Each named move below is a turn or a mirror, shown by a few rows before and after it. Which moves, in which order, take the first row of each later pair to the second? The first pair is answered.
J_656:
[ 10   0   8   3  -8   7  -7  -4  -8   7   3  11   7   4  -9   1  10  -4
   9   3  11  -6   9  -8   6   4   4   1   5   2  -5   9   6  -2   3  -8
 -11  -2 -10   1   7   8   4] => [  8   7   7   3 -12  12  -7  -3  -4  -2   7   8   8   2  -6  -3   6   3
  14   2   3  -3  13  -3   8   2   3  -1   2   3  -3  14   7  -5  -1  -6
  -3  -6  -7  -2   9   9   1]
[  0  -2  -7 -10  -4  -8   7  -2   7 -16 -12  -4 -17  12   8  -1   0   6
 -13  -1  -2   6  -1  -2  -4  -5   3  -7  -1 -21  18   1   6  11   0  -6
   8  15 -10 -16   8  -1   9] => [  0  -6  -6 -11  -2 -10   6  -3   6 -13 -14  -3 -16  13   6   2   3   3
 -15   0   2   3  -2  -5  -4  -3   3  -7   1 -21  17  -2   4  12   1  -7
   5  18 -12 -13   7  -1  10]
[  7  -5   0   0   0  -6   2   9   0  11   9   7   3  -9 -12   8   6   8
  -7   9   5  -8   6   2  10   0  -8   7  12  21  -5 -10  -7  -2   0   2
 -10   1  10  11   2 -11 -14] => [  5   4  -2   1  -6  -1   2  10   6   0  13   4   3 -11 -10   4   2  15
  -3   8  -4  -4  11   9  13  -3  -8   5   9  22  -2  -3  -5  -5  -5   6
   0  -2  12   8   5  -9 -18]
[ 2 -2  8 13  7 -3  8  7 -6 -6 -3 -6  4  4  7 -2 -9 -1  3 -7 -3 -4 13  8
  2  2  7 -8  6 -2 -2 14 11 -4  4 12  4 10  2 -3  2  4  6] => [  3  -8   8  12  11  -6   7   6 -10   0  -5  -3   3   6   5   1  -5  -6
  -1  -4   2  -7  10   5   0   3   6  -7   8  -2  -3  11  11  -2   7  10
  -1  14   1  -1   0   4   8]
J_200:
[  1  -2  -7   5   4  -4   0   5  -5   0   7  10 -10  -2   7  -8   5  -1
  -4  -6  -6  10   2   2   6  -3   5  -4   0  16  13   5   4   6   5   7
  -2 -13  13   2   1   8 -14] => [  0   0  -6   4   2   1   6  -2  -2  -3  10   9  -9   0   9 -13  -2   4
  -4  -2 -10  11   4   0   3  -5   7  -6  -1  11   8  11  10  12  -1   5
   4 -10   3   3   7   7 -10]
[ -4   4 -10  -9 -13   7   6   0  -1  -8  14  -4  -7  -9  -2 -12   8   6
   7  -5  -8  -1   3  -3  12  -1  -9   1  -2   5   8   8  -5  -5  -8  -3
  -3 -10   8  -5  -5  -1 -10] => [ -4   5 -10 -10 -13   8   6  -2   0  -8  15  -4  -7  -9  -2 -13   7   6
   8  -3  -8  -1   4  -3  11   0  -9   1  -2   5   8   9  -5  -4  -7  -3
  -3  -9   6  -4  -4  -1 -10]
[  3   3   0   4  -1  -8   0  -3   4  -1 -13  -9   1   9   8  -7   0   2
   3   4  -3   8  -5  -3   1  -9   8   2  -1  -9   7  -1   9  12   5   2
  10  -3  -7  -7   6  -2   6] => [  4  -1  -1   4   1 -14  -7   5   0   3 -16  -7   0   7   7  -1  10  -5
   3   0   2   7  -8  -1   3  -6   5   4   2  -4  11  -8   4   5  12   5
   1  -5   5  -8   1   0   2]
[ -2   7   0  -2  -2   8  11  -9   6  -3   7  -2  -1   2   1  -9 -12   8
  -1   5  -8  -1   3  -3  -2  -9   6  -3  -3  -2  -5  11   4   9 -11  -4
  12  -2 -13   3   8   1   1] => [  2  -2  -3  -1   4  -8  -5  11  -4   2  -2   2  -1  -6  -4   5   9  -9
  -1  -5   4  -3  -4   2   5  -2  -2   2   4  13   6  -6 -10 -10   6   1
  -9  -9  19   1  -5   6  -8]
J_535:
[  2   1  17   0  -1  -3  -3   1   8  -2  -4 -10   0  -2   1   8  17  -8
   7  -6   7  -4   2 -20  -1  18  -5   4   0  -3   5  -9  14   5  13  -5
   0   4 -11  -1   1   4  -4] => [ -1   7  17   1  -5   1  -2   2  12 -10  -3 -13  -1  -2   5   6  13  -2
  12  -6   1   0   5 -16   0  15  -6   4  -3  -6   9  -6  16   4  10  -3
   8   1 -12  -5   3   4  -4]
[  3  -8   7  -1  -2  -7  12 -16  -2   2   1  10   2   0  -9  -7  -9  10
  -9   7   6   0   1 -13  -3  -5  10   0  -5   1  -9   2   7   9  -9  -5
   6   8 -13  12   6   2   7] => [  3 -15   7  -3   3 -12   9 -13  -7   7  -7  11   2   3  -9   1  -4   2
 -10   7  12  -2  -4 -15  -4  -1   9   5  -5  -3  -6  -7   4  10  -1  -4
   0   9 -11   9   1  -1   9]
[ 7  0  2 -2  0  3  6 -3  1  9  4  8  3 -5 -3 -6  0 -1 -6  1  1 -3 -1 -1
  3 -2  5 -5  6  4 -7  6  3  4 -7 -4  1  3 -4  9  6  2  2] => [ 6 -6  3 -3  3 -4  2  0 -4 12 -4  7  3 -2 -4  1  5 -8 -7  0  7 -5 -5 -3
  1  2  3  0  6  0 -3 -3  0  5  1 -3 -5  5 -3  6  2 -2  4]
Then:
Each pair is two moves apart.
[  5  -3  -7  13   0  -6   0   4   2   0   8  -5   6   5   1   7  -9  -7
  -9   5  11 -10  -2   2  -8  -2   5  -9   2  -3  -3  10   4  -3   6   3
  11  -4  -5  12  -1   1  -1] => [  6  -1  -8  13  -2  -4  -2   6   3  -5   9  -6   7   2   2   6  -8  -5
  -6   3   7  -7  -1   6  -6  -3   3 -10   0  -1   0  11   3  -7   5   5
  13  -7   0  10  -2   3  -4]
J_200 then J_656
[-2  0 -3 -3 -2  5 -2  0  6 -9 -3 -4 -2  4  9  2  0  5  4 -3 -5  6  2  9
  3  0 -2  2 -6 -8  6  1  0  1  4  2  4  0  2 -7 -4 -8  0] => [ 2  0 -4 -1 -2  2 -4  6  4 -4  1  0  1 -3  5 -1  5  1  2 -5 -2  4  2 11
  8 -1 -3 -2 -1  5  3  2 -5 -8  3  1 -2 -2 14  0 -6 -1 -6]
J_535 then J_200
[ 1  5 -2 -3  1  0  5  3 -5  5  4  3  2 -2  1  1  5  0 -4  0 -1 -5  2 -5
  1 -2  3 -7  6  2 -3 -3  1 -2  1 -4 -7  1 -1  9  4  3 -3] => [-3  4 -4 -5  0 -1  0  4 -6 -2 -3 -2  0  2  3  9  6 -1  0 -3 -2 -3  0 -3
  0  2 -1 -1  3 -5  7 -9  0 -1  7  0 -4  0  0 -2  0 -1 -1]
J_535 then J_535
[ -3  -7   0   0   0  -3  -3   5  -5  -2  -6   0  -3   0   0   8   3  -6
  -1   3   1   0  -4   2  -3   2   0   6   1  -6   6 -12  -3   4  14   1
  -3   1  -4  -5   1   2   1] => [ -5  -3   0  -1  -4   2   1   0   0  -7  -3  -3  -2   1   0   1  -6   3
   0   6  -6   3   0   2  -5  -2   3   5  -2 -10   4  -5   3   9   7   0
   6   2 -13  -6   6   0   4]
J_200 then J_656
[-10   5   9  -9  -3  15  -8   1   3 -13  -4   1  -7  12   3 -12 -13   2
   7 -10 -13   6   6   5  -4  11   0  12 -13  -6  20   6   7   2   7   5
  17 -11   2 -15   2  -3   0] => [-10  -2  11 -11   0  12  -9  -3  -1  -8 -10   0  -8  18   2  -7 -10  -4
   6  -8  -8   4   3   1  -7  13   0  15 -11 -13  20   0   7   7  12   3
  13  -7  -4 -15   0  -7   5]
J_656 then J_535
[ -3  -7  -7   3   5  -6  -4  14  -7   0   2   1  10  -5   5   4   0  -5
 -12 -12   3   0  16   1  14  -2  -2   6   4   7  -5   1 -18  -2   2   4
  -7  -7  21   7 -15   0   3] => [ -2 -10  -2   2   7  -1   7  -3  -7  10   3   1  11   3   4  -2  -9  -2
 -18  -2   5  -3  14 -11   4  -4   5   4   4  -5 -18   5  -8  17  -3  -4
  -1   5  -7  13  -7  -7  15]
J_200 then J_656
[-5  0 -3 -4  1  2 -2 -4  3 -5 -4  2 -2  0  3 -2  1  2  3 -1 -2  0  0  4
 -5  4  0  1 -3 -2  8  0  2  0 -2  3  3 -3 -2 -4 -2  2  4] => [-1  0 -3 -2  2  2  0 -5  3  2  2  6  0 -3 -1 -8  1  2 -1  2  0 -3  1  1
 -5  2  1 -4  0  4 -1  5  2  1 -6 -2  0 -1 -3  4  0  4  0]
J_535 then J_535
[ -1   6 -18  -5 -13  -1  -7  -6  -6  -5  -2 -11   1  13   4 -12   7  -4
  -6  -2  -5 -11  20   1  -4  -6   2   2   6 -11  -9   2  -9  -9 -10   9
  -2   2   5 -13   8 -10   7] => [ -1   3 -17  -6 -12  -3  -8  -7  -8  -2  -5 -11   0  16   5 -11   8  -7
  -8  -2  -2 -12  18  -1  -5  -4   2   4   6 -12  -8   0  -8  -7  -7   9
  -4   4   1 -13   7 -11   9]
J_656 then J_535
[ -3  -3  -3  12   8  19  -4  -1   2  15   5   1  12 -13   2  -3  -6   7
   2  -6   0   6 -13   0   9 -14   1  -3   4  -2  -7  14  -1  23  -9  12
   6   2 -22   8  -3   3   3] => [  0  -9  -4  13  14  11 -13   9  -5  22  -2   3  10 -16  -3   6   6  -3
   0 -10   9   2 -19   2  13  -8  -3  -1   9   6  -1   3  -9  14   0  14
  -7   1  -6   8 -10   5  -2]
J_656 then J_200
[  5   9   0  17   5  15   2  15   1   0  11  14  18 -16  -2   8   2   4
   0 -10   4 -17  12  10  -6  -2   5  -6   4  -3   3  -4  -7 -24   4   3
   2 -11   9   3   3  20   4] => [  2   1   2  15  10   9  -2  17  -4   4   0  12  16 -13  -2  17   7  -4
  -2 -11   9 -19   7   7  -9   3   3   1   3  -9   8 -15  -9 -21  13   4
  -5  -8   8  -3  -2  15   8]
J_656 then J_535
[  5  12  -6 -15  -6 -25   3  -4  11   0   8  -9   8  -7   5  -4  -5  12
   5   5   5   3   9   8  -7  -7   4  18  -1 -10  19   3   8   8 -22 -11
  14  -7 -16   4   4  -8   1] => [ 11   3  -7 -13   0 -36  -5   8   4  13   6  -1  10 -15  -2   1  10  -2
   1   0  18  -2   4   9  -2  -4   1  17   7   5  16  -5  -2  -5 -14 -12
  -4  -9   4  12  -3  -2  -7]
J_535 then J_200
[-16  -9  -7  -7  -7 -11  -8   4  -2 -11 -10   2  -7  -5   3  13  -5   7
   0  -2 -11   5  -4  -5  -6   6  -8   7   6 -16  11 -18   8 -13  21  26
   1   0  10  -7  -8  -3  -5] => [-14 -13  -3  -8  -3  -9   0  -8  -4  -1 -11   3  -7   2   2  10 -11   6
  -6   5  -7   1  -6 -16 -14   5  -4   6   6 -24   0 -16  13   1  19  20
   1  10 -10  -2  -4  -8   4]
J_200 then J_656
[ -3  -7   3 -11   0   7  -4   2   4  -7  -3  -8 -11   0   2   4  -3  -6
  12  -1   6   3   0   5   1  -4  -7  10  -5   8   5 -10  -1 -11   2  10
  -2   0  14  -6  -3  -2 -11] => [  0 -14   8 -13   5   7   2  -8   1   5  -6  -5 -11   6  -1   3  -7  -9
   5   5  12  -3  -5  -6  -6  -3  -2  10  -3  -1  -4 -10   2   2   1   5
  -5   9  -5   1   1  -6  -3]
J_200 then J_656
[ 13  10  -2  -7  -6  -8   6 -15   1   9  -6   6  -2  12   0  -2  -2   7
 -12  -6  -5 -12  -2   9 -11 -10  11  10  -2  13  -4  -7   1   4  -7  -5
  -1   6 -10  -9   8  -5   4] => [ 11  16  -6  -5 -11  -7   2  -7   2  -1  -3   2  -3   7   3  -2   0  10
  -8 -12 -11  -8   1  18  -5 -11   9   9  -5  20   3  -6  -3  -6  -7   0
   1  -2   4 -13   5  -1  -3]
J_200 then J_656
[ -5   8   0   0  -5   8   9   2   4 -14   4  -9   4  -1   6  -6  -7  13
   3   1  -9   0   7   8  -2  -5   1   2  -3  -4   4   4   6   5  -8   0
  13   0  -7  -3   7   0   3] => [ -5  -7   3  -3   4   0   4   3  -6   0 -11  -9   2   7   3   9   3   0
  -3   1   4  -4  -1  -1  -7   2   1   9  -1 -13   7 -12   2  10   5  -1
   1   8 -11  -6   1  -7  11]
J_656 then J_535
[-11   4  -3   0  -6   2  -7   6   4 -18  -6  -6  -2   0   6   4   2   9
   8  -7  -9   5  -5  12   3   0  -4   6  -4  -3  18  -1   1  -3   3   7
   8  -5  11 -13  -3  -3  -1] => [ -5   7  -5   3  -7   2  -6   9   5 -12   4   0   1 -10   1  -4   4   9
   6  -6  -7   2  -2  15   7  -4  -3  -1   3  12   8   7  -2 -11  -4   3
   3  -8  21  -2  -1   6 -10]
J_535 then J_200
